X =
-9,-14,-17,9
17,16,9,28
38,10,17,-21
-15,-39,-32,66
2,10,-3,-4
9,19,3,10
-13,-61,-36,60
17,17,9,28
-16,67,24,-20
-15,-41,-33,69
-12,-65,-24,-56
25,41,12,-3
-21,0,-2,-13
-29,68,29,-6
35,24,14,-10
Counting starts at 1.
The bottom-right entry -> -10
What is the bottom-left entry?
Answer: 35
What is the entry just right of the smallest entry?
Answer: -24
The entry just left of the largest entry is -33
What is the smallest entry?
Answer: -65
The entry directly below the largest entry: -56
The entry in row 2 and column 1 -> 17
What is the entry in row 1 and column 2?
Answer: -14
What is the entry at row 1, column 3?
Answer: -17
The entry in the top-right corner: 9
What is the entry at row 1, column 1?
Answer: -9
The entry directly below the smallest entry is 41
The bottom entry of the column that holds the smallest entry -> 24
The entry directly below 0: 68
What is the entry directly below -39?
Answer: 10
The entry just right of 67 is 24
What is the entry at row 3, column 3?
Answer: 17
The entry directly above the largest entry is -20
What is the entry directly below 3?
Answer: -36

a =
64	26	59	70
44	66	51	45
63	80	55	30
48	45	63	44
46	44	52	52
58	51	60	32
46	40	52	28
47	44	63	42
49	32	36	49
53	25	61	69
53	35	40	39
31	53	50	8
74	63	33	39
What is the 5th entry, reading row by row?
Answer: 44
What is the top entry of the column that holds the largest entry?
Answer: 26
The entry directly above 80 -> 66
What is the entry directly below 28?
Answer: 42
The smallest entry in the last column is 8
What is the bottom-right entry?
Answer: 39
What is the last entry of the largest entry's row?
Answer: 30
What is the entry just right of 36?
Answer: 49
What is the top-right entry?
Answer: 70
The entry just left of 80: 63
The 1st entry, reading row by row -> 64
What is the second largest entry?
Answer: 74
What is the entry directly above 28?
Answer: 32
The entry directly below the largest entry: 45
The bottom entry of the column that holds the largest entry -> 63
What is the entry just left of 30?
Answer: 55

[[7 3 3 5 4 5]
 [7 5 4 4 5 5]
 [2 3 6 2 5 5]
 [4 5 5 5 4 5]
 [5 5 2 3 7 9]
 [4 2 3 5 4 4]
 [6 2 5 4 6 5]
 [3 7 4 5 5 5]
 [7 7 5 7 1 1]
 [1 5 4 3 8 7]
 [5 4 6 6 2 6]
 [5 3 8 2 3 3]
 [2 3 9 2 4 3]]
Rows and columns are numbered from 1.
Find the entry at row 1, column 1.
Answer: 7
The entry in row 1 and column 3 is 3
Find the top-right entry.
Answer: 5
The entry in row 1 and column 2 is 3
The entry at row 2, column 3: 4
The entry at row 3, column 1 is 2
Find the entry in row 2 and column 1.
Answer: 7
Find the entry in the bottom-left corner.
Answer: 2
Find the entry in row 3 and column 2.
Answer: 3
The bottom-right entry -> 3
The entry in row 2 and column 2: 5

Questions about the matrix below.
1) Report the 1st entry in reading order.
2) Report the largest entry.
3) Report the entry just right of 20.861.
4) Report the entry just left of the smallest entry.
5) Report the entry just left of 66.188.
[[ -27.209  -46.060  -19.597   81.793  -36.408 -128.117    7.294   51.512
   -45.202 -106.788]
 [  38.477 -114.760   89.571  165.637  -55.874  -16.014  164.123  170.493
    32.135 -152.034]
 [  35.402   66.188  128.187  106.598   90.534   67.082  174.405  162.661
    17.378 -104.094]
 [ -51.993   99.445   20.861   13.324   61.213  -77.572  -43.243  -37.580
   112.862 -186.910]]
1) -27.209
2) 174.405
3) 13.324
4) 112.862
5) 35.402

x =
[[6192 7153 7436 4209 4183]
 [3080 7077 8074 2956 4550]
 [7473 5735 6984 4274 5051]
 [7188 3512 3700 5793 2410]
 [9392 4138 6040 4439 5919]
 [6440 2979 3458 3872 7194]]
The entry directly above the smallest entry: 5051
Give the entry just left of 6984.
Answer: 5735
Give the fifth entry in reading order.
Answer: 4183
Give the entry in the top-left corner.
Answer: 6192
Give the second entry in reading order.
Answer: 7153
Give the entry directly above the largest entry.
Answer: 7188
The second largest entry -> 8074
The entry in the bottom-left corner -> 6440
The entry directly below 8074 -> 6984
Give the second entry on the diagonal from the top-right corner.
Answer: 2956
The 4th entry in reading order -> 4209
The entry just right of the largest entry is 4138
Give the entry directly below 4183.
Answer: 4550
The third smallest entry -> 2979
Give the entry directly above 6040.
Answer: 3700
The smallest entry in the first column is 3080
